In the rows, zero is written as 128.
One turn moves every row onto another: examples first, then more rows asked:
q194: [137 121 106 137 115 127  96 152 135  82 114 121 123 114 139 117 122 151
 111 126 100]
q378: [100 133 160 136 121 148 143 120 149 130 150 137 117 158 115 136 129 144
  99 149 128]
q557: [141 161 121 109 152 130  96 107 122 142 117 111 131 119 146 127 136 153
 135 126 154]
q491: [120 111 105 110 123 150 131 103  96 133 123  84 145 110 124 123 129 173
 125 138 131]
q445: [115 104 102 156 146  97 140 118 115 124 125 100 129 124 133 144 142 123
 146 111 125]
q479: [118 142 151 119 126 167 113 157 142 113 124 122 153 161 130 141 160 148
 122 112 109]
q57: [127 137 124 126 114 143 113 164 128 116 107  99 132 121  74 151 146 150
 132 148 142]
q886: [123 143 132 139 151 123 116 118 111 156 155 119 137 126 106 121 103 146
 152 144 124]
q59: [ 91 122 158 135 147 154 133 121 105 101 127 118 141 112 122 160 120 136
 107 139  98]
q362: [124 130 133 119 136 101 128 141 134 139 120 144  82 134 138 121 125 127
 150 128 147]
q18: [110 125 161 101 136 127 112 164 124 101 146 100 101 103 126 128 145 130
 120 136 106]
q205: [111 125 127 135 151 145 108 108 121 107 109 101  98 103 149 117 107 147
 121 118 107]
q48: [135 117 123 110 116 158 138 151 107 142 112 138 122 112 124 150 159 138
 125 105 120]
q634: [125 119 120 121  96 151 122 125 122 114 140 130 114 145 146  87 146 131
 146 136 113]
q223: [101 120 137 123 136 145 131  82 102 113 120 113 139 133 102 135 108 140
 119  90 138]
q455: [114 134 127 114 112 122 131 116 151 122 104 110 150 163 135  95 106 126
 116 121 134]
q375: [141 114 168 127  92 119 120 132 131 138 132 106 160  91 117 141 113 134
 123 126 147]
q872: [124 144 141 119 130 129 108 116 130 136 158 143 127 134 128 127 131  93
 138 142  98]
q149: [100 107 147 121 126 113 110 132 132 107 133  96 146 150  79 128 120 157
 158 126 107]
q953: [134 139 149 113 135  83 118 120 141  94 133 131 152 110 124 103 121 129
 131 134 134]
q640: [128 107 126 100 101 143 110 139 119  89 149 123 135 100 117 132 127 170
 122 104 138]
q593: [110 144 139 121 133 136 123 124 158 112 115  96  88 131  93 154 121 134
 104 129 149]
q770: [133 129 133 120 116 145 131 129 140 122 125 127 170 134 123 124 134 179
 157 152 115]
q300: [106 114 157 150 134 108 133 148 116 114 124 106 126 134  91 116 126 109
 105 126 144]
q468: [ 88 132 114 152 152 137 120 114 132 112 117 108 132 129 137 148 163 137
 118 123 161]
q749: [ 86 130 128 110 123 141 103 107 130 130 106 132 123 166 144 152 131 133
 127  96 129]
q353: [113 119 120 128 121  97 125 135 101 125 103 123 124  91 144 146 144 132
  98 149 137]
q889: [140 124 110 119 107 101 134 132 129 122 105 124 149 154 137 151 160 124
 133 110 103]
q566: [ 99 132 152 130 101  90 114  97 109 122 136 103 156 120 125 144 137 157
 143 107 140]
q738: [119 109 169  96 120 138 122 117 148 115 125 119 150 124 135 142 109 104
 100 106 126]

q378 -> q468
q194 -> q872
Now find these:
q362 -> q300
q886 -> q57
q479 -> q749
q557 -> q149

One turn moves every row onto another: examples first, then more rows asked:
q512: [ 95 100 135 171 143  89 141 141 118 156  89 139 139 152 143]
q110: [ 97  92  99 109 120 126 161 164 121 169 117 107 141 117 138]
q167: [ 98 107 120 102 117 118 152 173 123 163 132 114 139 120 141]
q794: [107  58 104 130 120  85 103 130 106 119  99 121 144 129 143]
q448: [103  91  90 124 113  83 103 119 111 118 135 132 148 155 134]
q213: [ 78  62 121 136 114 135 126 123  89 166 107 134 152 106 141]
q831: [115 109 133 142 125 102 172 116 119 164 105 108 139  98 131]
q389: [100  95 113  88 125 121 163 118 111 113 117 142 143 123 130]
q82: [ 91 112 126 182 118  96 113 129 116 150 129 139 147 152 136]
q443: [ 79 114 110 136 114 126 117 120  78 157 139 149 152 132 124]
q586: [103  85  91 137 127  88 103 131  94 111 106 131 138 148 131]
q811: [111 104 118  87 124 106 150 113 109 118 127 139 149 110 126]
q584: [ 90  74 115 114 107  90 109 134 123 111 133 137 140 159 150]
q919: [ 91  88 102 108 107  76  99 107 130 137 127 131 126 111 135]
q587: [ 66  68 135 121 103 139 131 130 104 158 128 144 149 124 151]
q27: [ 70  89 110 112 119 100 115 135 121 116 106 146 101 134 139]
q75: [108  98  98  96 131 116 159 108 104 118 115 136 148 117 119]
q555: [112 104 109 114 124 109 146 164 111 170 116 105 144  99 132]
q663: [ 84  71 140 170 106 106 126 130 139 156 124 131 149 144 159]
q402: [ 79  96 126 171 107 106 126 125 136 153 139 138 149 164 148]
q450: [ 87  95 119 144 123 123 113 124  71 160 112 140 151 107 127]
q180: [ 99  93 116 190 124  98 116 123 111 159 108 127 150 136 136]
q133: [104  76 136 163 126  79 140 123 140 172 106 125 155 135 150]
q113: [ 99 116 155 124 113 108 176 128 136 152 128 122 134 119 143]
q942: [ 70  97 126 120 100 128 121 119 100 161 155 148 157 133 140]
q136: [102 105 108 170 131  83 143 115 129 172 117 131 153 157 133]
q147: [103 117  97 108 116 113 151 157 121 172 141 111 147 121 130]
q951: [ 96  98 130 136 122 125 189 126 129 156 103 115 128 122 140]
q561: [110  84 110  89 123 112 158 107 115 122 116 132 152 105 129]
q882: [ 91  50 100 121 111  99 118 128 123 118 111 124 140 148 153]
q507: [ 97 108 149 156 126  76 134 134 137 160 126 141 147 153 148]
q257: [ 82  85 123 160 127 100 157 131 143 162 109 137 143 168 152]
q34: [109  95 120  94 133 113 152 121 102 112 106 139 143 107 127]
q318: [ 88  70 130 183 120 109 126 135 121 154  98 128 142 137 151]
q228: [105 136 134 144 132 111 172 130 108 148 109 123 127 122 125]
q804: [101 121 100 116 130 118 151 170 105 163 120 115 137 122 126]
q643: [ 86  91 122 113 120  82  98 129 117 124 107 138 113 109 136]
q615: [ 72  90  76 120 121 104 119 115 117 126 105 137 109 139 128]
q505: [103 129 120 135 116 110 178 109 129 161 134 118 140 129 127]
q464: [ 83  70  78 116 111  95 116 101 130 141 113 126 122 120 134]

q882 -> q584
q811 -> q75
Now find these:
q831 -> q951
q133 -> q257
q942 -> q443
q180 -> q318
q110 -> q167
q464 -> q27

One turn moves every row onto another: examples first, then more rows asked:
q46: [118 112 116 142 102 117 146  70  94 115 130 143 139 126 141 122 128 133
 137 117 127 121]
q629: [106 109 133 148 125 112 114 137 128 157 139 121 138 129 120 170  93 119
 131 131 120 132]
q850: [ 86 153 117 166 136 127 138 131 128 164 149 114 139 150 141 149 119 115
 129 160 136 124]
q345: [ 92 121 122 144 151 121 139 118 125 152 107 131 172 127 115 123 115 153
 151 129 147 144]
q102: [134 146 103 127 104 150 164 150 115 172 134 134 150 160 164 124 113 137
 142 131 149  96]
q961: [138 101 104 111  98 127 125 163 124 149 139 147 144 175 123 152 101 143
 138 130 126 115]
q720: [127 107 131 111 105 126 166 142 144 148 118 163 149 171 132 112 111 134
 139 126 141  87]
q193: [114 140 101 156 104 114 138 112  93 117 137 178 120 151 128 145 151 120
 147 129 107 129]
q304: [120 125 119 147 108 121 161  86 111 116 128 169 132 146 132 119 153 121
 144 114 109 127]
q656: [122 139 113 134 120 106 160 134 119 133 168 135 152 171 133  87 142 107
 138 126 169 104]
q26: [122 130 104 150 123 111 177 153 144 163 108 139 143 153 118 100 107 144
 131 100 119 108]
q678: [117 123 118 118 129  84 129 132 121 122 158 144 158 154 119 129  99 142
 148  96 166 108]
q424: [129 136  70 152  99 114 134 118  78 126 130 171 132 134 125 131 131 142
 144 121 120 125]
q249: [144  88 133 155 128 129 110 130 107 163 133 153 153 137 137 113 165 136
 121 124 121 113]
q376: [159 125 115 131 112  99 148 168 115 144 155 151 151 145 132 106 126 118
 158  87 132 116]
q509: [118 148 119 146 136 120 113 121 117 156 138 153 138 160 152 152 145 181
 124  94 130 112]
q802: [126 106 140 135 124 105 119 148  93 128 170 131 143 157 129 143 133  92
 150 127 152 122]
q14: [130 140  93 141 111 128 132 149 140 176 129 140 142 120 110 123 128 133
 135 112 123 166]
q285: [143 123 133 160 116 116 119 137 118 163 143 148 134 153 166 125 157 160
 128 110 101 111]
q374: [124 166 125 147 115  93 135 145 114 147 180 136 144 140 166 135 117 122
 157 121 148 107]
q474: [114 107 123 150 127 131 114 120  96 155 128 150 134 149 130 115 162 132
 100 137 165  93]
q387: [ 94 126 123 159 128 103 142 141  97 138 118 159 171 159 110  77 141 133
 148 126 143 112]
q702: [117 147 110 169 125 141 175 150 123 177 127 118 140 144 144 103 132 108
 129 136 133 111]
q709: [131 122 125 143  98 112 129 151  78 144 125 116 131 159 132 125 120 141
 138  70 118 132]
q613: [104 121 120 147  93 106 150 130 150 150 135 118 119 163 112  98 142 129
 113 145 123 142]
q224: [102 121 132 157 132 127 150 161  88 143  97 119 126 155 132 151 136 128
 147 126 132 140]
q288: [117 118 133 109 109 139 120 119 137 157 151 136 152 143 143 160  97 125
 133 139 153 109]
q717: [109 182 125 144 114 130 137 121 110 167 144 141 152 126 144 115 132 123
 139  83 148 136]
q88: [113 132 125 136 120 145 144 147 130 157 152 152 158 174 149 145 132 114
 152 169 134 110]
q865: [111 126 119 163 103 113 110 138  96 148 169 117 151 164 126 108 149 118
 138 142 112 149]
q516: [124 136  81 152  93 120 138  90  83 131 139 144 136 121 146 116 124 141
 136 132 133 120]
q423: [112 143 102 135 126 124 115 112 122 155 136 157 130 159 124 121 152 159
  98 108 160 102]
q989: [ 86 140 147 141  99  82 107 116 118 139 136 158 131 131 110 124 111 127
 122 113 150 112]
q694: [100 146 131 159  92  95 144 146 116 159 111 123 106 127 149 125 106 145
 123 135 142 111]
q680: [116  91 106 133 122 110 135 146 130 149 114 127 138 152  88 135  94 135
 120 107 130 124]

q509 -> q474
q102 -> q720
q224 -> q694
Now find these:
q678 -> q802
q702 -> q26
q387 -> q709
q424 -> q46

